(in the rows, 128 means zero)
Each path is a new rotation, seen through one point. The rows after it are directions, each followed by how far the rotation turns it, in degrees each step (0 if it stays put).
Each turn is a multiple of 5 degrees from 10 to 175, or 0.
Each row of a path follows its step; steps can be skipped.
Path 1:
step 0: [121 130 134 132 126 127 135 124 135 131 122 128 124 127 124 130 132 124
 132 136 121 135 134 122 125 127 131 134 122 123 137 123 123 131 129 130
 127 137 117 131 134 119 123 126 122 123 126 130 126]
step 1: [132 126 123 136 130 120 123 126 125 139 127 132 128 127 131 133 127 128
 129 130 128 137 126 126 120 126 126 132 122 126 123 122 137 130 125 134
 121 133 132 135 120 138 121 139 127 130 129 124 128]
step 2: [123 124 134 133 124 133 128 132 119 129 135 127 134 127 133 127 130 124
 123 129 133 119 129 142 130 125 135 129 124 135 126 129 133 127 132 132
 128 128 130 138 133 127 115 124 126 132 125 132 133]
step 3: [126 131 117 130 122 125 127 129 129 130 127 129 120 129 126 129 134 125
 135 130 128 125 133 129 124 129 129 129 140 130 139 130 132 128 132 122
 127 125 120 122 140 131 118 130 123 131 130 133 120]
step 4: [132 129 131 129 137 119 123 125 134 137 125 127 131 126 123 123 129 133
 129 129 127 131 132 136 137 120 123 128 126 136 129 126 126 123 127 124
 124 134 119 127 121 128 121 136 136 127 134 122 127]
step 6: [130 124 121 123 117 124 124 131 126 123 128 128 129 130 129 127 137 133
 133 133 122 125 131 132 132 134 133 117 126 131 132 120 119 123 131 124
 129 130 134 129 137 133 129 126 131 122 130 139 128]
step 7: [127 133 130 132 131 126 129 119 121 121 121 123 129 127 119 130 134 134
 131 126 124 125 119 124 126 128 125 134 127 128 132 132 126 121 134 124
 124 126 124 126 126 130 126 135 142 120 123 122 121]
step 8: [130 136 134 131 129 124 135 126 124 136 129 123 128 129 129 125 132 125
 133 140 128 136 131 129 127 123 123 125 121 121 126 125 123 128 136 139
 129 134 131 128 127 114 132 124 126 129 123 125 126]
step 9: [125 129 121 135 120 128 122 128 128 130 128 134 128 125 128 125 136 132
 133 128 119 130 127 120 124 134 135 131 123 123 125 130 124 131 128 133
 127 132 135 143 123 134 125 132 123 132 130 136 134]
step 10: [125 129 129 129 121 130 130 122 120 125 128 129 131 130 127 135 130 120
 119 130 125 129 123 126 129 118 137 131 122 135 130 124 139 129 131 124
 130 132 130 130 136 128 115 132 136 122 127 127 131]
step 11: [126 131 128 129 135 121 130 124 128 138 127 126 124 126 128 123 132 122
 129 134 129 121 135 131 121 120 127 131 136 126 136 130 135 127 131 140
 125 119 123 130 129 131 123 128 120 123 119 129 121]
Speeds:
[125 128 128 125 129 128 127 127 128 127 128 126 126 126 127 128 131 128
 126 128 128 127 126 128 127 127 127 126 129 128 132 131 129 126 127 126
 128 128 128 127 132 127 127 127 128 126 128 127 126]	95
Path 2:
step 1: [130 127 125 128 129 119 133 131 129 124 131 132 130 118 129 137 128 137
 122 124 128 125 132 129 135 126 135 117 125 130 122 126 128 118 135 125
 129 128 132 140 136 130 127 135 120 124 133 124 121]
step 2: [121 138 132 125 143 131 126 125 129 132 137 136 122 122 125 130 115 123
 132 118 134 131 136 124 122 128 129 128 128 129 128 134 128 127 132 122
 138 127 131 127 124 125 130 126 131 127 128 134 129]
step 3: [129 119 126 139 130 125 131 122 131 135 138 128 115 138 129 129 126 127
 129 132 133 123 133 122 133 128 130 133 123 132 134 118 137 126 129 124
 128 135 125 132 127 132 124 131 122 125 131 121 130]
step 4: [128 126 131 130 123 133 132 119 124 120 131 129 128 116 114 131 122 117
 129 134 123 125 126 124 133 131 129 126 138 129 119 126 125 120 132 122
 130 135 122 125 132 125 126 123 122 131 131 127 128]
step 5: [125 134 130 128 128 126 130 138 126 137 131 131 122 120 138 120 125 116
 119 124 127 124 128 140 135 134 129 125 127 138 132 126 134 118 128 126
 129 124 128 131 130 126 132 129 121 124 124 127 127]
step 6: [128 133 132 130 138 122 134 128 126 128 126 122 123 129 123 135 119 134
 126 126 128 127 125 124 126 123 132 116 124 125 121 125 133 128 137 126
 134 133 141 137 130 131 130 126 120 127 133 125 120]
step 7: [125 126 123 126 133 132 128 129 128 129 136 134 122 123 121 129 126 122
 134 111 136 122 133 122 129 130 123 131 123 128 129 135 132 124 128 117
 138 133 122 129 129 127 131 132 133 130 131 121 133]
step 8: [123 127 139 137 131 129 137 116 125 133 129 133 120 135 123 129 122 124
 127 138 133 127 122 124 134 134 137 132 129 131 133 127 136 126 126 124
 123 130 125 125 128 134 129 134 122 123 125 127 131]
step 9: [129 122 121 133 123 130 129 125 126 117 127 124 123 115 126 133 128 122
 127 133 124 126 135 135 136 135 133 123 130 133 125 128 127 127 139 123
 136 130 126 130 135 120 128 131 118 130 128 121 126]
step 10: [126 137 136 125 138 122 136 137 125 133 126 137 129 118 136 120 120 121
 132 121 133 133 130 128 135 131 133 122 134 133 124 122 130 122 128 123
 130 125 133 131 129 129 124 129 128 127 128 131 125]
step 11: [125 132 129 131 132 129 133 124 133 137 135 121 117 135 128 133 127 131
 129 125 131 121 130 127 127 118 128 120 127 135 131 124 134 135 140 120
 138 131 135 129 125 129 134 125 124 127 135 122 129]
Speeds:
[127 130 126 129 128 129 129 128 125 129 126 129 129 130 125 127 128 130
 127 127 129 129 126 130 130 130 128 128 125 125 126 131 129 130 126 128
 130 127 128 129 130 128 128 129 127 128 126 125 129]	45
[132 128 130 127 131 126 129 129 127 126 128 129 128 125 129 127 130 128
 125 131 127 127 128 129 129 130 127 128 127 129 128 127 127 129 128 127
 127 126 128 125 130 127 128 126 126 130 126 127 128]	80
Path 3:
step 0: [121 132 119 125 128 123 136 134 131 133 129 130 138 122 128 126 123 127
 120 124 133 123 119 131 128 135 115 125 127 129 127 127 126 139 135 125
 119 135 123 135 132 128 130 128 124 128 123 131 128]
step 2: [126 128 136 127 132 130 131 134 130 127 116 125 140 131 133 134 124 130
 126 134 122 115 131 125 132 134 127 127 130 132 130 124 130 133 132 123
 125 129 129 140 132 134 133 127 127 127 126 141 123]
step 3: [123 133 121 137 119 120 137 133 123 135 123 127 118 126 131 127 132 126
 128 127 124 123 122 133 124 130 123 131 125 125 117 129 135 130 130 132
 121 131 126 137 119 128 126 134 129 127 121 131 134]
step 4: [131 128 124 130 135 129 130 126 127 129 127 129 130 133 132 136 122 138
 134 138 126 122 135 128 129 137 134 119 128 135 130 124 128 133 131 130
 118 126 132 132 122 115 120 116 126 132 127 128 129]
step 5: [128 124 125 131 126 126 126 137 128 132 122 121 133 130 129 132 134 127
 135 131 119 119 120 131 131 121 126 131 131 138 128 132 128 125 125 135
 130 124 136 139 125 132 133 138 133 135 119 130 122]
step 6: [122 131 131 132 128 130 134 132 121 126 127 137 130 115 138 130 125 133
 138 139 128 125 124 129 127 123 135 123 127 126 124 122 136 125 131 129
 122 131 125 132 120 129 121 126 132 128 128 121 139]
step 7: [137 115 124 128 127 134 130 127 139 137 130 129 127 130 123 134 129 129
 133 128 126 125 125 134 136 129 129 126 129 135 128 128 124 120 123 128
 121 137 128 134 119 116 130 128 131 139 127 130 128]
step 8: [123 126 127 126 138 125 123 130 128 118 127 132 135 123 122 137 130 136
 129 135 124 125 118 130 128 123 132 126 124 126 126 132 127 123 126 132
 126 126 135 125 117 141 130 127 130 126 115 122 127]
step 9: [121 125 125 128 132 130 130 126 132 133 125 136 136 126 135 121 124 125
 130 133 135 127 122 140 136 123 129 131 134 129 132 122 130 126 125 122
 126 140 120 130 130 120 127 132 137 132 122 118 129]
step 10: [134 122 124 125 129 131 124 119 131 126 126 126 131 119 127 134 129 133
 122 122 131 118 130 129 128 127 136 126 120 129 129 142 126 121 127 126
 122 131 121 128 116 128 135 133 125 125 127 125 137]
step 11: [122 127 128 129 142 124 132 129 132 121 121 136 135 135 122 133 122 131
 128 127 130 126 130 134 137 129 123 131 131 118 122 135 126 126 126 125
 129 137 126 130 132 137 127 121 140 131 123 130 127]
Speeds:
[128 130 129 131 130 130 128 128 130 128 129 131 128 129 128 127 126 128
 128 129 127 127 132 130 127 127 128 128 130 129 130 125 125 127 130 129
 128 128 127 129 129 131 125 125 128 127 126 128 130]	155
[129 131 129 130 128 125 129 129 128 129 128 127 130 126 128 127 128 125
 129 131 128 131 125 126 128 131 128 126 129 127 128 127 127 127 127 127
 130 129 126 129 129 129 127 131 130 126 125 127 130]	120
Path 4:
step 0: [124 131 130 137 135 131 119 133 130 129 122 114 124 133 132 124 124 130
 118 124 128 125 126 120 130 128 124 137 128 124 128 127 117 132 129 124
 125 120 127 132 126 133 132 127 128 119 126 120 136]
step 1: [117 125 131 129 126 132 128 137 133 137 123 137 127 138 134 133 128 133
 136 127 122 140 122 131 135 124 126 134 121 131 122 126 126 124 131 123
 127 130 124 125 124 134 130 127 137 125 126 129 134]
step 3: [131 133 127 130 128 130 132 121 136 125 129 129 120 138 130 119 119 131
 122 133 133 131 134 126 125 128 132 132 122 131 137 132 133 138 130 123
 123 123 128 125 127 137 129 119 120 121 126 129 139]
step 4: [113 123 128 123 123 134 127 127 117 125 121 127 127 136 126 128 122 133
 130 135 123 136 135 122 130 131 130 131 122 128 120 131 129 136 139 124
 130 128 124 133 129 129 134 137 126 127 127 133 128]
step 5: [118 130 127 130 129 131 123 134 127 127 125 116 128 134 132 118 134 128
 134 127 135 126 124 133 130 137 116 135 127 125 129 128 127 135 124 137
 132 130 130 136 129 135 132 129 133 120 131 122 127]
step 6: [127 131 128 136 134 130 131 137 135 137 128 128 125 142 123 123 124 132
 137 135 127 132 128 126 127 128 125 130 122 131 130 130 128 118 132 122
 126 127 136 128 129 129 120 125 130 128 130 120 140]
step 7: [112 116 123 126 136 127 136 130 125 130 134 133 116 131 126 123 129 133
 126 129 123 135 118 119 121 126 134 125 126 121 130 129 129 127 131 131
 129 127 124 126 127 135 131 131 126 128 129 127 128]
step 8: [121 123 128 130 128 132 125 129 137 129 121 122 117 125 132 121 118 126
 124 126 134 121 128 128 131 126 131 133 128 122 128 135 126 135 128 130
 122 122 124 136 134 136 129 116 130 119 129 133 129]
step 9: [119 130 132 128 125 136 129 132 135 122 126 130 129 136 124 127 123 131
 129 127 130 134 131 131 128 126 131 139 125 138 122 129 131 128 140 117
 133 135 123 127 134 126 133 129 136 118 126 127 134]
step 10: [119 125 139 124 132 129 128 120 125 124 134 126 119 135 129 118 132 124
 142 130 126 133 125 129 126 132 126 126 128 131 126 125 128 138 128 133
 134 126 130 127 132 136 130 133 137 130 129 118 128]
step 11: [120 131 125 128 131 130 130 128 131 132 122 127 118 134 127 122 129 127
 131 144 132 118 132 126 125 128 121 128 122 131 144 128 131 131 124 124
 123 125 128 132 124 132 120 124 129 124 124 127 136]
Speeds:
[128 127 130 130 127 125 130 129 128 125 126 127 129 130 128 127 131 127
 126 127 129 128 126 126 126 126 128 126 131 126 126 127 128 131 127 130
 128 127 129 128 130 128 130 129 127 128 127 125 126]	140
[128 127 127 128 126 129 126 127 129 126 127 126 128 129 129 130 129 128
 132 128 130 130 127 128 131 127 128 129 131 127 127 129 129 126 127 128
 131 129 129 125 127 126 127 126 129 126 129 126 128]	90
Path 5:
step 0: [128 124 128 131 119 135 134 127 139 127 123 127 133 139 133 123 128 124
 130 124 134 133 131 134 129 139 133 127 126 131 128 124 124 133 128 122
 129 125 130 133 135 140 134 129 127 141 134 132 124]
step 1: [128 126 129 133 119 122 136 130 133 128 132 117 122 128 136 128 120 131
 135 122 129 126 130 139 128 139 130 129 135 130 130 119 132 128 120 130
 135 133 133 119 125 135 125 131 121 133 130 126 131]
step 2: [132 129 123 128 118 127 136 126 124 124 129 128 125 136 133 118 132 133
 134 128 132 139 126 137 127 134 133 126 133 126 131 123 131 128 121 129
 120 123 136 127 123 129 127 117 134 123 138 135 134]
step 4: [127 127 121 127 120 127 132 129 142 130 131 121 121 137 139 123 116 123
 134 122 134 125 124 131 125 134 130 132 133 134 131 130 129 127 127 134
 131 135 133 126 132 131 125 125 127 134 137 130 125]
step 5: [125 127 133 129 129 123 138 120 129 121 123 125 129 132 130 122 121 126
 134 117 136 134 127 139 128 133 127 131 136 127 133 121 127 125 120 126
 125 127 136 126 130 125 125 121 127 121 133 134 139]
step 6: [126 129 125 128 119 125 136 125 129 122 125 135 132 143 136 122 130 132
 128 125 135 135 122 122 127 139 125 128 137 120 128 119 131 130 132 127
 129 122 128 129 128 137 128 131 130 133 132 133 126]
step 7: [125 134 126 130 125 121 131 130 138 127 126 120 118 143 138 126 120 126
 126 120 128 130 134 124 125 138 127 131 135 132 126 127 137 132 122 131
 123 131 125 119 130 126 129 128 125 131 132 120 128]
step 8: [126 129 132 126 128 125 131 123 126 124 124 123 125 138 128 124 116 119
 132 125 138 130 132 137 123 132 135 128 130 130 131 127 128 130 124 127
 124 122 135 132 133 132 125 121 135 132 144 132 134]
step 9: [122 127 132 134 117 124 133 131 125 123 120 132 133 130 130 124 117 129
 129 116 131 131 125 126 135 136 128 130 133 126 131 114 132 125 128 123
 128 122 129 126 126 138 128 132 126 137 130 129 136]
step 10: [124 133 123 127 119 131 130 129 135 127 134 123 120 137 138 123 132 133
 135 120 130 133 132 125 124 138 124 130 128 132 134 121 138 131 127 136
 121 128 125 127 123 130 127 132 133 135 137 127 133]
step 11: [127 127 128 129 127 133 129 123 129 118 117 118 124 135 134 123 125 127
 131 120 129 132 136 138 121 134 132 127 132 129 123 125 133 134 116 120
 123 124 130 134 134 128 131 128 127 128 135 126 133]
Speeds:
[127 130 130 128 127 129 127 127 127 128 130 126 126 126 126 126 128 128
 128 130 128 129 132 127 130 127 130 127 126 129 127 124 127 127 127 127
 127 127 125 128 128 130 128 128 128 132 129 126 129]	35
Path 6:
step 0: [135 128 130 118 124 140 121 128 133 128 131 131 133 136 133 128 123 130
 142 134 131 125 130 129 132 123 128 122 122 124 131 127 133 129 128 127
 136 126 131 120 128 122 126 125 122 116 133 139 126]
step 1: [119 130 126 121 131 128 128 130 126 133 130 131 128 129 133 127 135 122
 137 133 121 125 134 136 130 128 125 131 127 123 129 132 130 134 134 133
 135 128 150 129 126 127 127 131 124 120 123 134 132]
step 2: [121 135 124 130 136 131 122 132 132 117 134 126 132 135 130 119 124 123
 141 132 128 134 128 133 130 120 122 130 129 121 125 127 129 127 129 116
 130 125 133 121 130 125 130 120 128 125 121 132 126]
step 3: [114 132 129 124 133 124 136 138 129 125 128 129 128 124 127 138 137 122
 137 132 123 120 131 131 127 120 121 130 128 125 129 115 130 130 126 122
 125 132 128 126 124 130 121 127 123 122 122 132 122]
step 5: [122 131 127 125 123 115 134 131 123 126 131 130 141 130 136 135 125 126
 130 132 135 134 135 130 127 127 129 129 121 124 135 120 136 129 131 133
 134 128 128 127 124 127 115 130 123 129 119 132 124]
step 6: [127 129 128 123 125 133 133 131 130 121 126 119 130 129 127 132 123 132
 131 137 135 137 120 137 119 127 121 121 116 125 129 134 125 139 137 127
 135 122 129 130 126 124 124 130 124 126 122 132 122]
step 7: [131 131 129 133 127 128 129 130 131 122 122 138 134 127 135 138 129 124
 134 139 130 129 128 136 132 128 120 132 117 119 129 127 135 135 125 130
 131 122 130 119 120 127 126 133 129 129 132 138 134]
step 8: [119 129 127 137 117 135 119 133 137 123 132 126 130 128 128 125 132 129
 131 133 126 128 128 132 123 127 121 119 122 133 125 127 132 137 124 130
 137 124 137 126 121 129 128 128 127 116 123 132 131]
step 9: [125 138 119 122 128 129 126 127 136 121 136 138 133 128 136 132 129 136
 141 132 124 127 129 135 134 126 133 125 132 131 130 121 128 131 127 128
 131 126 133 121 116 121 130 128 129 125 126 135 125]
step 10: [121 127 136 131 133 125 135 133 124 134 137 126 130 125 136 128 131 130
 138 126 131 131 126 131 128 124 123 121 128 129 123 124 125 134 130 122
 133 126 144 126 120 125 134 126 127 116 123 129 122]
step 11: [127 125 123 129 140 126 128 129 131 123 135 125 140 124 121 139 131 130
 139 134 130 135 136 133 134 120 127 124 130 118 123 124 135 125 131 126
 136 130 130 125 126 123 132 121 129 128 122 128 126]
Speeds:
[130 129 128 128 125 127 128 130 131 128 127 128 129 131 128 129 128 129
 127 127 126 125 129 127 127 126 131 127 129 131 128 126 128 128 124 129
 128 128 125 128 127 130 128 127 126 126 127 129 131]	80
[129 124 130 128 130 129 127 127 129 127 127 129 131 129 130 130 129 126
 127 127 127 129 133 127 128 129 125 126 127 130 128 129 129 127 129 130
 126 128 131 129 127 130 129 126 129 129 127 128 130]	110
[131 130 126 128 126 133 127 129 128 128 129 128 126 126 130 128 129 128
 128 127 130 129 128 127 127 131 128 128 128 127 128 130 129 130 127 130
 127 127 129 126 127 130 127 130 127 127 129 129 130]	45
Path 7:
step 0: [132 119 122 127 128 132 132 124 122 128 132 129 123 128 131 126 124 122
 133 123 128 134 136 126 127 126 129 135 124 127 137 125 123 119 116 116
 128 127 132 133 122 135 125 130 122 121 132 133 130]
step 1: [128 126 123 121 127 130 128 128 126 135 130 128 132 130 130 129 121 125
 123 131 120 130 127 131 124 125 146 135 120 121 133 132 123 127 134 125
 125 121 134 132 137 130 129 131 130 127 130 137 130]
step 2: [122 127 127 129 123 133 124 136 130 138 126 124 119 128 132 132 115 134
 127 122 123 131 124 123 129 128 132 127 124 128 137 130 115 127 122 123
 128 126 123 130 120 122 124 123 129 131 131 132 126]
step 3: [122 120 126 126 132 124 135 117 126 132 128 124 126 125 128 131 125 131
 124 132 112 134 128 128 130 127 128 131 129 132 133 130 117 123 132 131
 126 131 138 126 125 126 123 133 129 141 129 128 132]
step 4: [125 125 129 129 129 122 132 130 133 133 123 137 130 125 128 131 122 131
 132 131 128 121 120 139 135 126 132 122 121 130 131 137 123 132 129 125
 127 124 130 136 121 130 117 123 128 136 126 123 136]
step 5: [126 130 122 131 136 129 135 118 124 120 135 121 121 121 132 128 127 137
 128 120 130 128 131 131 132 134 131 124 126 128 132 132 124 139 125 125
 129 127 134 138 121 131 133 129 125 136 126 123 130]
step 7: [123 129 128 120 124 125 122 123 127 126 127 121 127 126 137 121 114 137
 122 131 133 130 127 129 135 129 137 120 124 134 124 130 134 133 125 120
 131 130 129 131 129 124 132 130 132 121 124 126 133]
step 8: [125 124 123 131 130 119 127 122 122 130 126 121 126 130 127 119 127 133
 113 125 131 126 131 125 134 137 126 128 126 132 125 131 129 119 131 132
 128 124 128 131 120 121 124 125 133 126 127 134 115]
step 9: [133 130 126 130 131 128 127 124 128 132 114 128 135 122 137 127 126 126
 113 133 127 126 129 137 135 125 128 130 129 137 128 130 131 126 126 130
 125 131 136 122 122 124 128 121 126 120 133 126 133]
step 10: [126 131 125 129 131 130 127 129 128 127 126 126 135 124 136 117 136 133
 124 126 127 128 127 132 140 135 137 134 132 123 123 122 129 127 128 134
 131 128 121 141 124 125 124 118 128 131 133 124 131]
step 11: [124 122 130 133 132 132 133 131 130 129 130 130 129 118 139 125 131 128
 122 123 127 127 138 137 120 132 122 126 121 126 127 121 128 118 124 136
 134 129 133 133 126 125 130 127 118 121 130 124 127]
Speeds:
[128 128 126 128 125 128 127 128 128 128 130 129 128 129 127 129 129 125
 129 129 127 127 129 131 128 129 131 128 128 129 126 131 128 129 128 129
 128 128 130 125 130 125 126 125 129 126 128 128 133]	130
[129 127 131 130 130 129 130 127 124 126 128 127 127 128 129 128 129 126
 126 128 128 131 131 127 127 127 125 128 127 128 128 129 126 125 129 129
 126 128 129 126 128 128 126 129 127 127 125 129 130]	130
[126 125 130 127 126 129 125 128 126 129 128 127 127 129 127 129 125 131
 126 129 129 128 129 125 126 128 128 130 127 127 129 129 129 127 128 129
 130 126 129 128 130 126 132 128 131 127 128 128 129]	65
